Each row is where one point has got to under a steady rotation. How many steps took it there?
The counts run from 0 to 306.
[-53.6  -1.0 -24.9   6.0 -15.2  19.7  14.2 -20.8  -0.2  15.3   9.9  23.4
  43.8  10.5 -10.1  49.0   8.3  -3.0  29.7 -13.6  28.7 -64.1  24.7  13.3
  19.4 -22.4  15.1   5.8 -16.0  14.8  21.7  46.0 -21.3  24.2 -28.3  -5.0
  29.3   1.0  -6.9  -0.3  11.1  -6.4  11.8  -5.2   5.9 -19.4 -27.1 -14.6
 -16.7  -1.9  26.0  18.1  23.6 -22.7  19.4]	261
[-40.2  -4.6 -32.6  -7.8  21.0   4.5  31.4 -10.1 -18.9   5.5  13.8   1.1
  39.3  -6.9   9.3  44.1  -3.4 -20.1  35.9   3.6  15.5 -46.8  23.1  16.1
  25.9  -2.1  31.7 -10.4  -7.2  29.8  21.0  20.9  -4.9   9.9  -9.7  27.5
  46.3 -17.8 -27.6  14.4  34.0  -2.2   7.9   3.2  -9.2  -6.2   5.7  -4.8
 -27.8 -13.0  11.1  21.5  51.8 -13.6  22.6]	53
[-50.0   7.1 -28.7   2.6   0.4  21.5  32.5 -22.6 -21.3   0.4   5.3   9.6
  47.4  11.2 -18.4  55.8 -16.0  -9.6  32.9   0.1  13.3 -53.4   8.5   4.5
  15.0   6.4   6.6  -9.5   6.0  28.4  13.6  30.8 -16.4  17.6 -30.5  25.9
  44.3 -12.1 -28.0  14.6  29.1 -12.0   7.7  -0.3  13.2  -5.9  -9.1  -2.3
 -19.2 -12.7  16.3  18.1  37.9 -18.0  29.7]	258
[-47.1  -2.3 -34.0  12.9  11.9  -3.9  40.3 -19.7 -20.6  -7.8   2.6 -16.9
  46.8   0.6 -26.4  48.2   4.6 -11.2  26.2 -15.1  -8.8 -51.3   3.4 -12.6
   7.5   2.3  -8.5  -7.8   1.7   2.9  29.7  34.6   1.4  24.2 -35.9  14.8
  35.9 -18.8 -19.4  -8.4  21.8 -11.6   2.5  28.2   3.0   5.6 -26.2  -4.7
 -26.2 -25.1   2.9   9.8  42.1 -17.3  34.3]	93
[-27.3 -10.9 -28.1  19.9  38.0  13.5  17.7 -19.0 -25.5   7.0  -2.9  32.6
  29.5  10.3  -3.9  56.8   0.4 -27.3  31.3  -3.5  -0.5 -30.5   0.6   8.6
   6.3   1.4  14.4 -19.5 -11.1  21.8  22.7  28.9 -21.4   2.2  -5.7   3.1
  39.9 -17.0 -23.3  20.8  26.0 -15.0  16.6 -12.2  21.5  -9.8   8.4 -19.1
 -38.7 -14.1  19.7  -2.0  60.6  -9.4  28.5]	227
[-35.1 -25.3 -29.4  16.4  19.2   6.8   5.6 -15.2  -8.4  19.3   1.0  37.6
  27.9   6.1   4.4  50.8  11.6 -23.3  32.8  -7.5  17.2 -41.9  24.3  25.6
  20.7 -24.1  27.3  -3.8 -23.7   9.6  40.2  44.4 -25.8   6.4  -0.2 -12.5
  24.5  -3.0  -8.9   1.7  18.4  -0.3  27.0 -12.3  15.0 -21.7   0.1 -32.8
 -32.0   0.0  25.8  -1.1  48.1 -13.4  18.7]	230
[-51.0  -3.2 -22.7  19.1   8.3   7.0  24.3 -22.5 -20.1  -7.8   5.1   0.5
  44.4   8.1 -11.4  57.8  13.8  -6.1  19.5 -27.0   2.9 -58.7  -0.2 -16.0
   7.7  -4.3  -6.3  -2.1 -12.8   4.5  20.8  37.3  -5.0  26.3 -45.1  -4.9
  29.9  -7.8 -10.4  -3.5   9.1 -14.4   1.2  16.0  14.8 -12.0 -32.1 -16.0
 -16.6 -19.3  19.7  12.9  33.7 -17.9  32.1]	87
[-28.3 -30.2 -36.2  15.2  23.2  -3.2   8.6  -7.5 -11.5  25.4  -4.3  31.8
  27.5   2.2  -3.8  38.7  12.7 -30.0  37.0  -7.2   4.6 -37.7  34.0  34.2
  18.2 -17.1  36.8  -7.2 -17.8   6.7  42.9  42.9 -23.3   6.9   7.4 -11.0
  21.2  -4.5  -4.3  -0.3  22.8  -6.4  25.2 -10.7   5.4 -16.2  -1.0 -22.1
 -42.8   1.0  16.4  -2.1  44.7 -14.8  18.5]	223
[-31.6 -13.4 -26.1   5.3  16.3 -13.9  21.0   7.5 -12.2   5.3 -12.4   3.2
  27.7 -14.4 -12.7  31.2  -7.0 -19.3  34.2  21.1  -7.7 -43.1  55.2  18.9
  25.3  22.2   6.6 -14.1  -4.3 -21.2  44.8  33.1  20.1  15.2 -28.4   1.6
  16.1 -18.0 -10.2   3.5  31.7   5.2  29.6  -8.1  17.7   9.6   4.1 -21.2
 -48.2  -7.8   6.9  20.5  39.7 -16.8  31.6]	154
[-28.4 -18.3 -33.6  20.2  18.1  -0.4   6.1 -23.0   0.2  28.3   5.1  35.5
  34.8   6.2  -3.4  37.1  26.0 -34.3  30.1 -24.5   5.9 -49.6   8.3  14.7
   2.5 -15.5  24.9 -14.9 -30.1  14.4  31.3  53.1 -19.9  11.5   6.3   1.1
  21.2  -4.5  -9.0 -17.1   5.6 -15.7  23.9 -12.1   4.3 -28.1 -18.3 -22.0
 -41.8   1.9  14.1  -3.2  43.8 -23.9   9.1]	26
[-47.5  -2.3 -34.0   0.4  10.5  10.9  27.4 -19.9 -18.9   4.5   0.9  11.6
  34.1   5.3 -10.8  48.0 -17.8 -14.9  42.8  15.3  21.2 -43.3  25.9  18.0
  25.0  -3.0  15.4 -10.9   5.8  23.9  21.0  27.1 -17.7  10.4 -12.8  28.8
  45.8 -14.0 -26.3   9.0  27.3   1.6  21.3   3.3   0.2   0.0   6.0  -0.9
 -25.9 -12.4  11.5  14.9  46.3 -13.9  28.4]	249
[-30.2 -17.2 -24.9   2.1  10.2 -18.9  20.4   9.3  -1.3   7.4 -10.6   6.6
  26.7 -15.4  -4.5  31.7   1.7 -15.6  30.6  13.3   1.9 -50.4  62.2  22.6
  29.1   8.3  10.6 -16.3 -13.5 -28.2  49.2  44.7  18.5  18.8 -28.1  -6.5
   7.8 -14.1  -0.8  -2.8  26.3  11.9  31.5  -7.8  19.1   1.5  -0.9 -27.6
 -41.3  -5.8  14.1  17.9  34.7 -17.7  22.4]	153
[-28.2  -3.9 -36.3   7.4  34.0  12.9  21.4 -24.7 -15.9   8.3   8.3  22.2
  38.0   4.7  -2.4  50.3   6.6 -28.6  26.8 -13.8   6.6 -44.2  -9.5   5.4
   3.3   3.0  18.0 -24.3 -18.8  30.4  14.0  29.1 -12.5   6.2  -6.3  23.8
  39.0 -25.4 -30.6  10.7  23.6 -15.0   4.0  -9.9  10.3 -14.7   0.4 -16.1
 -34.9 -14.2  21.2   9.5  61.3 -14.5  19.6]	39
[-42.3 -21.6 -34.5   4.4   7.9   0.9  12.6 -16.8 -10.8  18.2  -0.7  25.5
  22.9   2.0   2.3  41.6   1.5 -15.2  42.4   5.6  26.1 -44.8  39.2  28.8
  26.0 -25.5  26.1  -1.5 -14.4  12.5  37.7  38.6 -23.3  15.7   1.0   5.1
  33.2  -1.9 -10.6   0.3  20.2   7.7  35.3   2.7   1.6  -8.1   2.4 -18.4
 -30.2  -0.4  17.4   8.2  43.1 -14.7  18.2]	239
[-29.5  -3.6 -32.0  15.0  32.3   8.6  21.1 -20.1 -16.6  12.3   3.3  20.8
  34.1   1.2 -10.5  45.3   9.1 -38.3  33.4 -17.0  -2.2 -39.2 -10.3   1.2
  -0.3   5.9  17.9 -22.4 -15.1  29.4  16.2  32.2 -15.7   6.9   1.6  24.7
  39.8 -21.3 -31.2   1.0  19.4 -19.5   9.3  -9.4   8.3 -17.2  -3.0 -12.1
 -40.2 -11.1  11.5   2.6  59.4 -14.9  20.8]	31
[-40.6 -15.8 -25.3  17.4  15.1  19.6   0.7 -22.2 -13.3  14.4   4.4  45.1
  25.4  10.8   5.4  56.9   7.6 -17.7  29.3 -10.6  24.9 -51.0  15.2  13.5
  12.9 -18.3  21.0  -5.5 -23.4  15.2  27.7  39.3 -26.9   8.8 -12.2  -3.7
  25.2  -6.0 -10.2   5.0  15.3  -1.6  26.2 -13.4  19.3 -20.1   0.5 -29.3
 -26.2  -6.7  32.2   5.1  46.7 -16.8  21.0]	237
[-36.6 -16.1 -26.1  18.8  -6.5  10.7  11.1  -3.3   6.5  29.5  -6.6  24.8
  45.6   2.5 -22.5  28.4   9.2 -19.8  34.3 -12.6  -9.3 -48.2  34.7  16.9
  12.9   0.5  22.0  -2.4 -15.0   1.0  26.0  60.2 -15.0  16.7  -8.5 -12.5
  15.6   1.2   3.5  -6.4   5.8 -27.3  25.3 -21.3   9.5 -17.3 -29.2 -11.3
 -48.5  13.8   3.3   3.9  21.2 -20.5  18.5]	3
[-28.4 -22.9 -42.5  12.4  16.5  -7.8   9.5 -14.7  -0.7  31.0   0.8  23.6
  27.9  -4.5  -2.8  30.9  20.7 -31.7  35.7 -19.5   7.9 -50.2  20.8  23.4
   8.7 -21.7  26.5 -11.7 -28.5  13.1  35.1  48.6 -14.0  10.5  14.3   4.6
  29.6  -9.5 -11.2 -17.0  10.8  -6.8  25.0  -5.7  -5.2 -19.3 -15.9 -15.8
 -45.6   6.8   6.3   1.8  48.2 -20.7  10.3]	27
[-27.2 -12.7 -42.2  -5.4  19.4 -32.0  32.4 -15.9   2.6  14.5   7.0  -5.3
  33.6 -12.6 -13.4  25.8  34.1 -29.9  27.1 -24.1   5.9 -53.2  24.0  19.7
   8.0  -9.3   4.9  -7.0 -22.2  -4.0  51.8  42.0  10.3  28.6 -11.5   8.5
  26.9  -4.2 -16.8 -29.4  25.4   1.8  14.7  18.4  -3.2  -4.2 -15.8 -13.3
 -35.2  -2.5   6.4  13.6  44.0 -17.6  12.9]	302
[-42.1 -15.4 -33.6   4.3  19.9  10.8  23.3 -21.1 -20.8   8.0  -2.7  18.5
  26.0  -0.6  -6.9  40.9 -10.4 -19.2  42.7  13.3  12.3 -42.7  25.0  19.1
  26.3  -4.9  20.8  -8.1  -1.2  21.0  28.3  28.1 -20.8  12.0  -5.0  24.5
  47.8 -13.2 -24.0   9.6  29.7   2.2  23.7   3.1   2.8   0.7  13.7  -3.1
 -31.7 -11.4  14.5  10.1  49.4 -10.0  26.2]	241
[-36.4  -9.2 -27.5  16.2  30.9  17.6  16.4 -27.4 -24.1   2.8  -1.4  31.2
  26.6   8.8  -5.0  59.6  -2.9 -22.3  34.6  -4.1  11.2 -39.4   1.9   5.4
  10.8  -1.1  11.3 -17.8  -8.4  21.9  20.1  33.9 -25.7   1.8 -12.1  14.8
  39.5 -13.8 -30.0  19.5  24.5  -8.5  16.6  -5.8  21.7 -13.8  11.4 -20.3
 -31.7 -12.3  23.9   4.6  56.3 -10.5  29.2]	235
[-44.4 -11.5 -31.3  14.3   1.5 -17.4  24.4 -19.2   1.6   8.7   5.0  -4.3
  42.7  -1.3 -13.3  38.6  24.7  -6.7  22.1 -22.1  13.2 -60.0  23.7   5.8
   7.0 -20.8   0.7   0.6 -18.2  -6.5  42.2  51.4   1.3  36.2 -31.8 -12.0
  13.3  -7.7   1.9 -31.0   9.8  -4.9   9.4  24.8   3.6  -8.7 -42.1 -19.0
 -19.4 -11.8  13.3  10.8  28.7 -24.1  16.7]	97
[-30.1 -12.4 -30.1  29.7  19.6  14.6  11.1 -18.2  -7.0  19.2  -1.7  31.7
  40.4  10.3 -18.3  48.1  19.0 -34.0  29.4 -31.1 -11.2 -43.3  -1.5   0.6
  -6.4  -0.8   9.9 -15.2 -25.2  17.7  18.4  49.3 -23.2   6.9  -5.5  -3.0
  18.0  -9.0 -11.5  -4.0   7.8 -31.5  17.1 -23.3  17.4 -25.6 -23.6 -18.5
 -43.1  -0.6   9.2  -7.4  38.0 -19.8  21.5]	17
[-37.2  -9.4 -35.3 -10.3  14.6  -4.1  27.8  -9.9 -10.7  15.2  12.1   7.3
  35.7 -12.2   9.9  40.1   2.1 -15.3  40.9   1.5  24.8 -48.1  32.1  23.5
  30.9  -9.7  37.2  -6.8 -12.1  21.9  29.7  28.2  -6.7  13.7  -4.4  21.0
  39.7 -16.6 -20.7   3.6  30.1   2.2  12.4   0.4 -14.1 -11.0   2.2  -6.4
 -31.7  -8.8   9.3  22.2  49.6 -13.0  16.4]	52
[-18.7   5.9 -39.0   3.5  31.6 -22.3  46.7 -11.4  -5.4   1.6   0.1 -15.5
  46.8  -5.4 -28.7  32.5  16.6 -21.6  25.2  -0.9  -4.5 -41.8  10.6  16.5
  -4.2   8.2  -1.6 -22.5   1.7  -6.7  40.3  40.7  24.4  29.5 -22.0  15.0
  26.9 -23.7 -23.1  -5.0  36.1  -7.0 -13.3  13.6  -1.3  12.0  -9.1 -12.2
 -31.8 -24.1  11.4  16.3  48.3 -14.9  14.3]	116
[-27.9 -12.8 -34.3  18.2  10.2   0.4  19.7  -0.4   3.7  27.4 -14.2   8.6
  50.9  -5.6 -26.6  33.7  -6.3 -17.8  40.7  17.8 -18.5 -29.6  42.6  27.2
  10.8  -3.9  25.5 -23.2   5.6   1.7  31.7  65.7   7.5  16.9   3.9   7.1
  10.6 -23.5   0.8  -0.5  13.2 -22.3   8.4 -14.5 -10.3  -1.3 -21.9  -6.4
 -61.4  -2.2  -8.0   6.1  37.4 -19.0  14.2]	193
[-30.1 -22.2 -44.4  16.9  15.2  -5.5  17.8 -13.6   1.6  30.1  -2.7  14.4
  32.8  -5.4 -15.4  29.8  13.8 -35.7  44.6 -11.6  -6.7 -39.4  25.3  22.8
  12.3  -5.8  26.8 -11.0 -18.1  10.9  34.5  47.8 -15.0   9.9  15.5  10.2
  28.8  -8.5  -7.2 -18.7  13.4 -19.8  27.7  -2.9  -8.4 -11.1 -12.3  -6.1
 -49.2   8.2  -2.8   1.9  45.6 -19.8  19.2]	20
[-33.2  -1.3 -15.2  17.9  22.7   5.4   6.8  -1.3 -15.4  -6.2 -13.6  18.1
  33.4  -1.1 -11.5  51.9  -4.1 -21.5  18.3   8.4  -9.0 -44.9  24.1  -6.3
   9.9  27.9 -11.0 -26.1 -14.8 -14.2  25.4  36.6  11.7  13.7 -47.7  -1.4
   8.7 -20.8 -16.7  11.6  22.4  -3.6  15.5 -18.0  41.9  -2.1  -2.7 -32.8
 -39.3 -16.7  23.8  12.5  39.5 -18.0  35.3]	157
[-32.8  -5.1 -25.4  10.3  21.2 -10.6  23.1   6.8 -18.7   1.0 -11.3   3.7
  25.4 -13.3 -16.7  41.8  -9.0 -20.2  31.1  20.1 -16.0 -42.7  45.6   9.2
  22.4  30.6  -2.8 -24.3  -1.7 -18.1  36.1  33.7  19.0  14.3 -34.7   6.2
  16.2 -23.2 -16.8   7.2  31.4   2.4  24.7  -5.4  24.4   7.7   7.5 -17.7
 -45.9 -12.8   8.0  20.5  47.3 -15.9  35.6]	155
